(in the rows, 128 means zero)
One turn sends every row of this set to another row. A few are shown first. Where does it send the rows asked after them?
J479: [141  93 132 142 151 145 160 133 136 116  85 136 110 133 160 126  99 124
 150  88 147 147 138 117 129 138 153 104 134 138 162 120 153 112 169 109]
J550: [132 107 155 132 130 122 154 114 123 156 106 139 135 166 170 125 121 127
 108 103 166 156 150 130 137 155 129 122 128  86 122 127 178 119 141 105]
J984: [108 123 131 131 159 101 108 106 146 143 100 129 110 143 146 120 107 119
 130  71 152 170 131 114 108 129 119 106 102 123 143 116 167 101 136 140]
J244: [135 103 140 113 120 115 127 146 133 153 131 116 110 105 166 132 111 136
  97  98 175 155 137 102 137 147 129 101  97 126 130 118 168 125 147 140]
J392: [147 135 133 146 176 117 140 118 139 171  98 144 109 135 139 106 131 123
 121  88 174 152 144 146 150 139 124  83 137 132 129 111 166 110 135 119]
J800: [116  99 160 169 128 106 165 119 133 117 102 127 124 130 183 119 123 128
 145 127 138 156 136 134 103 139 113 104 158 152 152 114 144 122 143 115]
J881: [110 137 146 137 134  91 159 102 136 140 117 115 126 150 186 127 110 132
 128 107 163 149 138 140 107 154  92 100 119 136 136 135 157 131 126 107]
J149: [102 138 139 141 142  94 153 111 149 134 119 113 113 130 192 132 111 125
 126 112 153 136 138 141  99 144 101  97 117 151 140 131 161 142 125 118]
J594: [160 121 131 125 146 112 149 140 127 138 117 139 118 122 174 127 113 106
 112  92 157 142 163 136 134 129 146 103 125 155 116 135 199  96 140 114]
J558: [116  97 153 164 128 103 151 118 136 122 112 134  99 128 182 102 114 120
 147 113 140 155 125 128 103 124 110  96 161 151 119 123 148  99 138 125]
J375: [ 93 100 144 138 174 115 121 105 137 148  89 137 123 131 140 130 128 127
 118  80 146 172 137 114 103 115 135 109 116 128 153 119 175 106 135 136]
J301: [130 101 141 139 159 108 125 172 130 145  97 138 117 120 149 132 144 136
  89 128 144 168 142 134 144  92 137  97 122 118 113 125 163 116 138 130]
J166: [152 111 122 166 149  90 162 151 149 132  84 129 125 138 160 139 122 146
 129 118 163 180 125 144 131 126 130  85 126 148 149 112 141 101 156 105]
J369: [155 110 126 130 122 147 124 115 120 123 110 124  95 128 179 132 133 133
 141 137 143 140 126 139 152 147 117 104 124 113 149 122 165 103 140 128]
J426: [117 104 156 174 127 107 167 127 133 120 107 128 124 129 182 122 122 131
 139 136 137 155 141 139 106 137 107 102 151 152 149 121 143 127 150 110]
J337: [146 121 152 131 137 116 148 145 135 143 106 130 133 126 165 127 151 128
 111 117 123 171 132 145 119  96 136 103 155 110 127 115 156 147 154  97]
J189: [125  97 125 145 155 139 161 123 105 156  79 138 111 109 179 137 124 151
 121 115 160 120 154 123 135 151 126  92 129 140 150 137 147 105 147 132]
J271: [139 110 129 160 156  89 141 172 143 140  91 131 129 126 158 135 131 147
 103 130 152 184 125 145 136 102 124  87 117 144 132 115 146 111 145 124]
J44: [159 102 137 130 126 147 133 125 111 127 108 130 108 127 182 145 147 126
 134 134 129 144 126 152 146 129 139 109 133 119 147 118 160 122 146 116]
J134: [131  93 138 144 153 106 133 173 131 144 100 137 112 118 151 133 145 143
  95 131 147 170 131 135 146  93 131  91 121 125 115 128 161 112 140 126]
J867: [143 105 145 118 119 112 142 143 129 156 131 126 118  97 168 134 116 124
 108 111 169 159 156 118 146 157 123 101  93 139 146 109 162 134 146 118]
J720: [176 125 144 141 146 112 136 111 132 154 103 121 121 142 154 117 118 147
 120 104 175 170 138 122 124 152 146 110 152 122 151 111 158 100 173 126]
J549: [146 119 151 141 138 124 148 139 130 139 106 132 130 129 169 136 162 123
 110 121 118 165 128 151 125  93 139 105 150 114 138 114 156 139 155 100]
J460: [111 107 135 119 147 125 107 138 137 134 101 116  97 125 164 134 122 156
 118  93 154 156 111 118 112 127 130 104 110  94 126 133 144 116 160 158]
J529: [122 131 149 134 132 111 163 100 126 155 106 131 134 166 183 124 119 136
 122 101 169 153 141 135 126 159 108 111 124 110 135 133 171 119 133  99]
J798: [113 107 137 130 153 125 109 136 134 134  89 126 105 137 165 135 126 154
 128 103 158 155 114 119 105 121 133 103 119  96 133 132 131 109 167 159]
J951: [110  83 146 144 182 127 124 123 117 147  95 133 129 112 142 145 121 140
 109  96 150 163 145 120 119 109 142 118 130 138 157 131 173 102 133 128]
J64: [112 100 139 111 140 119 104 144 138 134 107 121  97 114 161 134 118 153
 117  90 162 152 112 107 111 128 133 103 111 107 122 129 148 117 155 153]
J866: [135 144 132 146 186 123 141 118 133 168  85 126 112 144 132 130 130 139
 111 104 163 155 143 149 144 136 128  91 133 119 141 123 159 126 152 105]
J888: [ 97 130 140 139 146  98 145 118 145 129 111 119 110 120 185 139 108 124
 119 117 142 133 143 134  97 138 102  90 117 164 133 133 172 138 127 126]
J560: [123 104 142 128 158 158 142 128 129 115  98 129 105 114 164 117 107 114
 141  77 137 123 140 121 121 127 147 108 137 137 151 121 146 116 161 120]
J59: [151 111 146 138 136 132 144 141 123 139 105 134 124 129 171 143 161 125
 115 127 120 161 129 156 133 104 136 107 147 112 138 112 159 140 148 106]
J968: [131 106 151 150 155 120 140 144 119 125 121 116 118 109 158 117 105 144
 107 123 191 152 152 130 143 136 139 108 142 156 130 156 169 102 139 125]
J710: [109 122 134 127 154 102 112 103 149 137 101 128 105 144 147 118 107 116
 136  76 155 165 128 111 104 137 115 103 108 121 140 115 164 102 143 145]
J730: [103 141 140 143 142  90 162 106 140 137 116 110 121 141 187 131 106 131
 126 107 158 146 140 146 102 145  95  95 120 147 130 128 163 137 126 115]
J727: [144 132 152 137 137  99 151 142 138 147 112 128 132 131 158 112 146 125
 102 112 123 175 139 140 115  96 138 107 153 118 119 114 155 136 159 101]
J669: [117 101 138 110 133 119 109 142 138 140 113 115  95 112 165 129 113 146
 111  89 161 155 120 100 120 130 135 106 103 104 125 124 158 119 155 152]
J885: [138 122 152 142 144 107 145 156 142 112 130 120 112 120 169 116 102 147
 112 119 197 154 149 133 129 141 135  90 148 149 114 143 167 122 153 120]
J763: [130 105 146 156 146 103 140 114 134 134 115 137  91 119 176  92 114 115
 130  80 160 154 130 127 117 132 120  91 158 145 107 115 165  89 129 133]

J867 -> J550
J560 -> J885
J888 -> J727
And these:
J149 -> J337
J529 -> J44
J763 -> J166
J271 -> J375
J392 -> J479
J549 -> J64
J669 -> J881
J189 -> J594
J800 -> J134
J710 -> J426

One turn sends every row of this set to another row. A few are shown first. Where does it send the rows asked after them?
J947: [124 134 129 137 128 169 126 118 142 124 158 128 179 114  82 120 149 125
 123 138 146 122 101  71 139 121 164]
J903: [113 140 121 115 109 102 134  98 129 134 152 123 133 127 103 126 119 128
 156 127 107 129  91 126 120  99 123]
J139: [130 140 135 140 137 172 129 118 142 121 156 131 178 104  90 120 153 123
 128 135 137 123 100  77 141 119 165]
J218: [133 140 132 137 136 170 132 119 141 122 156 128 181 104  86 123 147 117
 129 137 141 118  98  72 137 118 160]
J462: [137 139 138 136 143 144 130 138 142 172 172 117 160  87 110 156 152 134
 112 119 138 126 123  94 154 115 151]
J950: [129 137 132 137 130 169 125 118 144 123 157 126 180 109  83 122 148 124
 127 138 144 117  98  72 138 121 160]
J142: [145 124 124 129 123 118 141  89 113 143 169 115 130 142 103 133 153 100
 141 164 117 122 130 107 125  98 131]
J72: [104 135 157 122 107 116 115 115 129 150 172 125 137  97  91 149 133 156
 126 113 141 129  84 108 133 116 152]
J764: [120 147 166 128 127 118 123 116 132 148 166 133 142  78 105 155 142 147
 133 111 131 127  86 115 132 107 151]
J320: [124 139 119 112 112  98 134  97 130 131 150 120 136 127  98 130 122 127
 162 131 111 120  89 120 115  97 118]
J346: [123 143 123 115 118 102 136  98 131 130 151 125 137 122 102 130 123 121
 162 129 104 125  91 122 117  93 121]
J498: [115 141 121 117 115 101 138 100 128 131 152 128 132 122 102 128 125 125
 158 127 105 131  91 127 119  97 123]
J156: [116 137 119 112 108  98 133  99 131 131 153 121 136 130  97 128 121 126
 158 132 110 126  90 123 117  97 123]
J397: [141 152 163 121 135 109 124 115 134 145 162 127 147  79 101 161 143 141
 139 120 131 103  79 100 130 101 136]
J215: [128 118 116 118 141 138 146 142 135 148 135 134 183 131  88 126 153 127
 137 149 133 113 125 117 138  78 105]
J562: [144 132 127 133 126 121 142  91 115 141 172 119 125 140 110 138 154 102
 141 158 110 128 131 115 125  97 135]
J48: [153 143 136 130 145 138 129 138 142 167 168 111 170  87 102 162 148 131
 116 129 140 108 116  79 151 112 140]
J836: [136 125 129 135 120 123 141  88 112 144 171 120 123 142 111 134 156 106
 140 158 114 135 133 116 129 100 135]
J339: [120 113 114 118 129 136 140 139 135 150 138 129 179 138  83 121 151 134
 131 152 137 118 125 117 138  82 108]
J630: [117 130 152 115 104 106 111 112 131 150 170 112 145 106  78 151 127 154
 124 126 148 110  78  97 128 115 140]
J547: [131 127 127 128 118 138 122 135 141 173 176 102 163 108  83 152 139 146
 101 131 153 114 116  82 150 123 145]
J224: [138 122 123 130 115 121 138  91 112 144 170 115 129 149 101 133 152 104
 138 163 118 125 128 109 125 104 132]
J882: [123 132 134 131 124 147 120 135 140 172 177 114 159  98  98 149 144 146
 102 118 146 130 121  93 152 121 154]
J349: [133 122 124 133 115 123 137  92 110 144 175 116 124 146 105 132 153 105
 133 157 116 136 133 116 127 103 133]
J765: [148 135 128 124 132 133 124 134 143 166 172 100 169 101  88 157 143 136
 109 135 150  99 113  73 150 116 139]
J4: [122 136 131 140 131 172 126 117 140 125 159 129 178 108  85 119 149 123
 123 134 141 127 100  77 139 120 164]
J158: [140 143 152 112 120 103 118 113 134 147 164 116 148  94  82 156 132 146
 133 131 142  95  74  90 124 108 134]
J32: [113 115 116 123 134 144 144 141 133 154 138 139 177 129  95 123 154 137
 133 142 132 132 131 127 142  82 116]
J92: [124 121 119 122 140 141 146 143 133 147 137 140 178 128  97 121 156 131
 138 146 128 126 130 126 141  79 108]
J945: [114 109 113 117 127 143 139 142 133 153 139 132 175 138  86 119 149 138
 126 146 136 128 128 122 138  84 114]

J945 -> J92
J349 -> J562
And these:
J765 -> J882
J764 -> J158

